Turns in one plane each, and the order they were made in; the first pair answered:
Q_767:
[ -2  -5   5  -5  -8  -7  13   3   6   1 -10  -1   7  -2   7   9   9  11
   9 -15]  ->  [-10  14  -3  -8  -9  -3   0   2   1 -13 -13 -15  -2  -1  -5  -4   1   1
   8  -5]
[ -2  20   3  30   9  18 -12  -7 -11 -11   7   4 -32  -5 -14 -33 -22 -15
  14 -15]  ->  [ 12   2  11  36  15  21  -9  -6  -8  13  17  32 -24  -4   8  -8 -17  -8
  13 -24]
[-12  20   5  -3  -3  -1  12   5  -6  -8  -1 -15  -7  14 -16  -7  -1   2
  -2   8]  ->  [ -1  22   2  -2   4   8  -8   1  -7   6  11   6 -10  17  -8   9  -7  -5
  -8  10]
[ 16   5  15   6   1 -10   3   4  -4   5   0   0  -1  20 -27 -32 -33  -1
 -10  11]  ->  [ 26  -1  17   8   3  -6  -3   4  -4  16   8  18   1  22 -17 -18 -34  -3
 -13   9]
Q_24:
[  1 -31  10  11   9  13   5 -13  23  16  21  -2  13  -3  12  39  10   7
   8   6]  ->  [  0 -18   3   9  12  21 -14 -17  20  15  24   0   7  -3  10  41   6  -4
   5  12]
[-43  30 -14   0 -21   2 -29 -11 -18 -32 -22 -24 -15 -32   2  -1  12 -12
  33  21]  ->  [ 14   5  12  18 -25  -9  -6   1 -38 -14   7  23 -10   3  -9 -28 -58   5
  -1  42]
[ 5  1  2 -7  4  4 -9 -6 -2  7  8 12 -9 -3  1 19  0 -5 -4  1]  ->  [  7 -13  11  -4   0  -4  11  -1  -1   7   5  11  -1  -2   3  15   2   6
  -1  -3]
[-21   3  -1 -14  12   7  -8  -5   0  17   4  18  10 -12  11  49  16 -16
  -5  -5]  ->  [  2 -10  11  -6   9   1   5   1  -8  25  15  38  14   3   7  36 -12  -6
 -19   4]
Q_243:
[ 20  -4  -4  12   9  -4   5  15  -2  12  -4   9   5  10  -3   2 -17  -3
  -2  18]  ->  [  3  10 -17   6  14   6 -14   8   3   9 -10   0   0  -3   3  18   7 -14
   7  13]
[ -2 -21  19   1  -8 -15  26   5  -4  -9   0  -6  20  -1   1 -15   9  20
  11   0]  ->  [  5  15   1  -1  -2   2 -21  -5 -14 -17  13  -1   0   6 -15 -23 -19  -8
  -4  23]
[-24 -13  -2   2  -8 -15  26  -3   7   1 -23 -23   6   0   0   1  22  10
  20 -13]  ->  [  6  -2   1   7 -11 -12  13  -2 -11  -2  -4  -6  -6  24 -21 -29 -33   3
  -8  15]
Q_563:
[  9   7  -3  11  30  24 -22  -7  12  26  14  30   7 -30   9  25  12 -13
  -2   4]  ->  [-26  22  -9   1  18  12  -5  -6  12 -16 -14 -27   3 -39 -18 -13  26 -11
  14   4]
[-15   2   2  -7  -4   4  12   4  -1 -17 -19 -23  -1   0   1  -8  20  -2
  12  -7]  ->  [ 11 -13   8  -1   4  13   1   3  -2  15   1  22   3   6  22  21  10  -2
   1  -8]
[-11   7  -9  -9  -3  11  -3 -11   0   2  -8 -11   3 -19   5   9  17 -12
  11 -12]  ->  [ -4  -2  -4  -8  -2  11   1 -10   1  12  -3   0   7 -17  13  16  16  -8
   8 -15]
[ -6  19  -2  -2 -10  -3  -7   9  -6  -7 -18 -10 -10   1   1  -2   3 -10
  -6   5]  ->  [  1  -4   9   3 -10  -8  13  14  -2   7 -15   3   0   1  15   8   9   4
  -3  -6]
Q_811:
[ 11 -13  -7  -2   7  18   1 -11 -10  -2   5  -5  11  -7   9  -9  -7  21
  -3   7]  ->  [  3  -9  -9  -4   7  17   1 -12  -8  -5  -1 -15  10 -12   8  -7   3  20
   4   2]
[-2 -4  2  0  1  2  7 -1  0 -4  2  7  3  2  3  2  5  6  6 -1]  ->  [-5  2 -2 -1  2  5 -1 -2  0 -4  1  5  1 -1  2  4  7  1  7  0]
[ 25   2   2  -2  26   3 -26   5  -4  -2  24  27  -6  10  -4  27 -21   4
  -8  16]  ->  [  9 -29  21  -1  13 -20  31  18   4 -15   4  -1  12   5  -6   9   0  33
   9  -3]
[-25 -20  -7  -1  -4  -6  15  22 -21   6 -10  -9   4  13   5  18   9  11
   9  -5]  ->  [-26   0 -20  -4   2   9 -16  14 -21   8  -4  -2  -6  11   5  30   7  -6
   5   2]
Then:
Between the rows of a pair lie two turns.
[ 25 -10   1   3   7   4 -19   0 -14   3  18  32  -6  10  -2 -10 -19  -2
 -23  13]  ->  [ 14 -38  14   5   3  -8  17   6  -5   9   6  25  10   1  15   1  11  19
  -6  -8]
Q_243 Q_243
[-13  30 -10   4 -11  -4  18  -4 -20 -32   0 -25  -8  22  -5 -23   0 -10
  -3  -3]  ->  [ -1  40 -19   5  -2  10 -13 -12 -21 -16  13   0 -16  25   4  -3  -9 -24
 -12   2]
Q_243 Q_811
[  1   0  14  -8 -16  -8  17  26 -11  -7  22 -20   3  -2 -11 -12  -8   5
 -16  33]  ->  [  5 -16  17  -6  -8  -3  14  23  -2  18  29   4  12  -9  16  24  13   8
 -12  18]
Q_24 Q_563
[-12 -23   4  -4   1  -1  11   1  15  15  -7   6  10 -11  28  32  33  11
  12 -22]  ->  [  6 -18   1  -1   7   6  -7  -2  10  28   7  30   4  -3  31  39  13   3
  -1 -11]
Q_767 Q_563
[ 10   0  -8   6  -3   7  -8   0  -4  11   9  13  -4  11  -8  -1 -18   2
  -2   1]  ->  [-12  -2 -13   0  -2   7  -2  -2   6   6  -5  -5   0  -4   0  11  15   3
  14 -12]
Q_767 Q_24
[ -8  24 -13   0   1   0 -40  -8  -6  -4   2   3  -2  -4  -6   4  -3 -21
   6   5]  ->  [-18  -7   5   3 -11 -24  14   3  -2 -12 -14 -17  14  -7  -8 -14  12   7
  20 -10]
Q_811 Q_811
[ -4 -12 -10 -14  40  22  21   2  -6  11  -3   6  11 -11  17  12  14   5
 -22  -6]  ->  [ -3  13 -19 -16  40  27  -1  -2 -12  -2   0  -1  -1  -7  -2  -6  -7 -11
 -30  11]
Q_767 Q_24
[-10  -8   5   7  11   3   4  -2  -2  10  -3   3  14 -13  23  25  19  -1
   4  -7]  ->  [ -7 -17  13   9   6  -6  23   2  -3   7  -6   1  16  -9  19  14  14   8
   4  -7]
Q_24 Q_767
[-25   7 -14  -3   1   4   6   2   6 -27  -3 -31  -2  -8  -6 -10  29  -8
   9  -3]  ->  [-23   4 -16  -2   6  11  -4   0  11 -13   2 -18  -1 -12   8  11  40 -11
  11 -10]
Q_24 Q_243
[ -8  30  -8 -17  10   8 -24 -11  20   7  -7   6  13   1   8  14  14  -6
   1   3]  ->  [ 13  14   3 -11  11   6 -12  -7  15  21   5  29  17  11  13  15  -5   3
  -9   5]
Q_767 Q_24
[  2  -5  -7   8 -17  -5  26  20   5  13  13  20  12 -22  10  -1   2  -3
  30   1]  ->  [ -4  10 -11   6 -22  -7  21  18  -1  -6   9   1   4 -16 -10 -26 -11  -9
  26  13]
Q_243 Q_563
[ 15   0 -12 -28   2  26 -17  34   1 -26  -5  -2   7  16 -25  -4 -24  -6
   8   4]  ->  [  0   0 -17 -32   4  29 -19  32  11 -26 -13 -13   8   5 -16  11   2  -8
  20  -8]
Q_563 Q_24
[ 22 -19  16   0   1  -7   3  -4 -14  17   7  28   0   1  24  21  -9  -3
   0 -16]  ->  [-17  -5   6 -10  -3 -13  11  -5  -6 -13 -19 -22  -2 -15  12   9  21  -5
  22 -24]
Q_24 Q_767
[ 29   6 -14   9  -5  19 -27  -4   5  23  18  49  16 -10  19  40   1 -18
 -17  -2]  ->  [  3  46 -32  -1 -10  21 -47 -10   0 -16   3   2  -1 -16 -15   3  -5 -36
 -15  15]
Q_24 Q_563
[  7 -19  12   6  -7 -13  35  11  -3  -6   2   0   7  10  -9 -21 -17  18
  -2   1]  ->  [ -2   2   1   1  -6  -8  19   8  -8 -20  -2 -16  -2  10 -22 -32 -21   6
  -2  11]
Q_563 Q_563
[ 18   8  -3   1   2  11 -28  -8  -8   9   8  21  -2   8  10   6  -7  -7
  -3   3]  ->  [ 17 -17  12   5  -3   0   4  -2  -2  15   3  21  12   6  20  11   5  12
   6 -10]
Q_563 Q_563
[  1  19  -6  -8  -6   6 -21  -6  -7 -16   5 -11 -10  -7 -13   2   5  -1
 -18  -4]  ->  [ 14   7  -1  -4  -2   8 -20  -5  -7   2  15  12  -6  -5   0  18   2   2
 -23  -6]
Q_563 Q_563
[ 15   8   0   2   2   2  -7   1  -2   0   5  10  -4   0  -8 -10 -17  -8
 -11   8]  ->  [  7   9  -6  -1   6   9 -17  -4   4   6   4  13  -3  -9   4  10   0 -13
  -4   0]
Q_767 Q_243
[ 21  16  22 -12  -1   6  18  -6 -15  -3 -10   6   2  24  -1 -17 -33  -8
  16   6]  ->  [  5   0  25 -15  -3   1  36  -5  -5   0 -22  -4  12  12  12  -2   0   2
  33 -12]
Q_243 Q_243
[-17   6  -5  -4 -11   5   5 -10   3   6  -9 -10 -21  -8   0  -1  18 -11
  20   5]  ->  [  4 -16   9   4  -9   1  18  -6   1  24   3  17 -13   2  10   5   4   1
  13   4]
Q_811 Q_767
[-13 -18  17   1 -14 -20  34   3   3  -8 -11 -14  10   0  -6 -15  27  19
   6 -11]  ->  [ -5 -26  20   5 -12 -18  34   5   4   2  -5   0  14   1   3  -4  27  22
   6 -14]
Q_811 Q_243
[-1 -8  0  5 -9  5 13 -2  5  4  5  9 11 -5  4  7  2 -3 -6 -2]  ->  [ -4  -7   2   4 -13   2  19   0   4  -2   3   1  11  -5  -1  -1  -1  -1
  -5  -1]
Q_243 Q_811
[-11  32 -11 -11   9  22 -35 -11   1  -4  -1  -7  -8  -6 -13   9  10 -15
   1   5]  ->  [-12 -10  16  -4  -4  -8  32   5   5  -8 -15 -23  12  -2 -15 -13  18  22
  12 -10]
Q_811 Q_811
[-25  31  -7  -8  10   2   7   6   2  -1 -18 -34   4   1   5   9  37   2
  16  19]  ->  [ 24   9  13   8  11  -1  18  14 -10  24  11  16  10  29   5  -1 -18  15
 -14  35]
Q_767 Q_24
[ 16 -14 -10  -2  -3  13 -38  12  -5  11 -12  12  -6 -15  13  40  52   4
   6 -10]  ->  [ 22  -5 -13  -2  -2  16 -50   9  -9  11  -8  16 -12 -13  10  37  42  -2
  -1  -4]
Q_767 Q_563
[ -9   2  -1   4  11  -2  -7 -18 -15  -3 -18  -1  -2  -1   2  -2  12  -6
  22 -19]  ->  [ -5  -4   3   6  11  -2  -4 -18 -15   2 -16   5   1  -1   7   3  14  -3
  23 -21]
Q_767 Q_563
[ -1 -12 -17   9  -8  -7   0   4 -11  35  30  20  14  13  16  -7   4   3
 -23 -11]  ->  [-30  16 -34  -3  -8  -1 -20  -3  -8  12  14 -15   3   1   4 -12  23 -13
 -11  -9]
Q_767 Q_24
[-38   0  -5  13   0  11  -3  -3   8  -5 -15 -26   6 -14  13  24  19  -6
   2 -20]  ->  [ -3 -31  17  28  -4  -1  27   7   1  12   0   4  17   8  13  11 -15  15
 -14 -16]
Q_811 Q_811
[ -7 -19   2   2  -5  16   9  -6  15   9   7   9   8 -16   7  11  27  17
  15 -20]  ->  [  7 -16   1   5  -1  23  -4  -8  10  17  18  27   4  -9  10  17  13  11
   6 -14]
Q_767 Q_563
[ 25 -11  15 -16  -3   9   8  -9 -15   8  34  24  17  18  21  18 -11  12
 -14   2]  ->  [  2   4  -2 -26   4  19 -14 -17  -7   5  24   9  13   1  30  39  19  -2
  -1  -6]
Q_24 Q_811
[-21  -3  -2   7 -16 -17  20  -4  10  -4  -7 -25  -2 -11  -3   5  13   0
   9  -4]  ->  [-16 -11   3  10 -17 -20  29  -1   9   0  -5 -19   0  -8  -1   5   9   4
   6  -4]
Q_767 Q_243
[ 11 -24   4   3  -1  -3  16  -1   3  19  10  25  19  -8  27  16  13  16
   0 -16]  ->  [ 27  -8   5   6  -6  -7  13   3 -11   3  16  21   8  10  -2 -24 -32  13
 -18   8]
Q_563 Q_811
[-14 -17   2  -4  -5   2   7  12   2   0  -3 -12  11   1   5  -7   2   6
   7  -9]  ->  [ -6  -1  -7  -4   2  17 -24   6  -2   6  10   3   2   4   5   2 -10  -9
  -3   2]
Q_767 Q_767
[ -8  27 -11   2  -4  11 -29  -4  -1  -7   5  -4 -11   6   1   8   1 -19
  -1   5]  ->  [-17  -2   6   5 -16 -10  22   7   4 -14 -10 -23   5   4   1  -9  15   9
  10  -9]
Q_811 Q_811
[-13 -23 -20   8  -4 -24   6 -10   0  22  -8 -20  19   3  15  20  27   5
   7 -13]  ->  [-22   1 -32   3  -3 -16 -16 -15  -1   9 -12 -35   8   2   3  13  25 -10
   6  -4]
Q_811 Q_563
[ -2   8  -5   2  -8  13 -32  19  10  13   5  -6 -30 -11   2  16 -13  -5
  -8 -10]  ->  [  4 -11   5   6  -9   8 -14  23  13  24   6   4 -20 -11  13  24  -6   6
  -4 -19]
Q_563 Q_563
[ -3  20 -13  -6   5  17 -39  -9   3   7  16  12  -7  -1   2  13  11 -26
  -8  -1]  ->  [-21  27 -16  -9   0  10 -27  -9   3 -13   2 -17  -9  -7 -12  -5  17 -23
   0  -1]
Q_563 Q_767
[-23  21  -6  -5   0  -7   3   3 -12 -24 -25 -25  -9  -6  -4   1   7  -3
   4  -7]  ->  [-12   0   0   0   7  -2   4   2  -4   3 -16   6   1  -9  24  36  20   4
   6 -21]
Q_563 Q_811
[  5  -8  18 -17   8  -5  16  22   3   8   4  27  -9   4  22  16  -3  -5
  22  10]  ->  [  3 -11  21 -17   5 -11  26  23   3   4   0  20  -6   6  18   8  -4  -1
  22   9]
Q_243 Q_767
[-15  19   0  14  16  -4  -3  18  15 -17 -20 -15  -7  -7  14  16  24 -14
  13 -17]  ->  [ 11   3   8  21  21  -2  -4  20  12   6  -3  22  -2   3  27  29   7  -8
   0 -16]
Q_563 Q_811
[ 21 -17  23  14   3   7  21 -14  -6   8   6  16  -4  10 -11 -26 -30   7
 -16  -1]  ->  [-13  25  -7   0  12  28 -27 -28   2  -8  -5  -9 -20 -11 -11  -5   4 -24
  -2  -2]
Q_767 Q_243
[  6  25 -15  -4   6   5 -44  -8 -17   9  12  14 -23  -7  -9  -2 -19 -23
 -11  19]  ->  [ 26 -22  17   8  -5 -19  18   8 -19  19  12  24  -2   5  -6 -19 -32  13
 -11  10]
Q_243 Q_243
[  8  -4  15  -4   1   0  12  -2 -10 -17  -7  10  -6   9 -17 -18 -21  17
  -7  20]  ->  [ -2  16   2  -9   6  12 -14  -9 -10 -20  -7   6 -15   5 -17  -8 -15   2
  -7  25]
Q_24 Q_24
[ -9  10   4   1   0  16 -11  -7  13  23  -2  18   3 -13  25  29   5  -8
   4  -7]  ->  [-19  23  -4  -3  -2  18 -18 -10  12  13  -7   3  -2 -16  17  24   8 -15
   8  -3]
Q_563 Q_767
[-20  19  -9  10  -1   7   1  -8  -7  -5  -6   4 -11   5 -16  10  12 -27
  20 -13]  ->  [-18  -1   4  14  -5  -4  27  -1  -6  -3 -10   1  -1   7 -15   5  16 -11
  23 -20]
Q_24 Q_24
[  1  10 -14  -1  -9  -2 -11  -2   1 -18   5  -7  -9   6 -18 -25 -11  12
  -1   9]  ->  [ 16 -21  -2   5  -7  -4   7   2   7   9  11  22   5   5   7   2  -1  27
   1  -5]
Q_767 Q_767
[ -3  18  -6   5 -15 -22  12   3  -1 -31 -16 -34   1   1 -39 -38 -14  17
   8  18]  ->  [-23  19 -13   0 -10 -18   7  -1   8 -30 -27 -46   5 -14 -27 -18  19  13
  23   4]
Q_24 Q_243
[ 15   3 -17 -17  35  -7  10   2  -5  -1   9  23  12   3   5  -2   1  18
 -10  21]  ->  [  4   9 -25 -23  38  -3   0  -2   0  -3   3  15  10  -6  10   9  18  12
  -2  16]
Q_24 Q_811
[ 17  -6  -9   0  -8 -13  18   2  11  -4  -2 -13  15  13   0 -23   2  10
  12   8]  ->  [  3   3 -18  -5  -4  -7   6  -3  15  -6  -8 -20  12   3   5 -10  21   3
  22   3]
Q_243 Q_243
[ 15   1  10   7   3   8  -7  -4  -9   4  10   9  -6   7   3  -5 -15  -3
  -8   2]  ->  [  9 -15  17   7   0   1  13  -1  -3   8   4   5   2   1  12   0   1   9
   0  -9]
Q_243 Q_243
[ 44 -22  33 -15  15   4   0   6  -1   7 -19  -1  -2  22  18   9   6  -8
  -3 -14]  ->  [ 47 -14  33 -14  10   1   1   8  -7  -4 -19 -10  -7  28   2 -11 -11  -9
  -9  -3]
Q_811 Q_243
[  3  23 -14   3   1   6 -18  -5  14   3   0  -3   5  -7   9   9  11 -16
  18  -1]  ->  [19  4 -3 10  2  1 -2  0 15 18  8 16 13 -1 18 14  3 -6 14 -4]
Q_767 Q_811
[  2  19  -9  10   6  20 -26  -3  -1  -4   0  -3 -12   4  -8  -3 -18 -14
 -13  13]  ->  [ 15  -6   2  16   9  17 -11   1   4  18   6  22   0   5   9  16 -14   0
 -13   4]
Q_563 Q_563
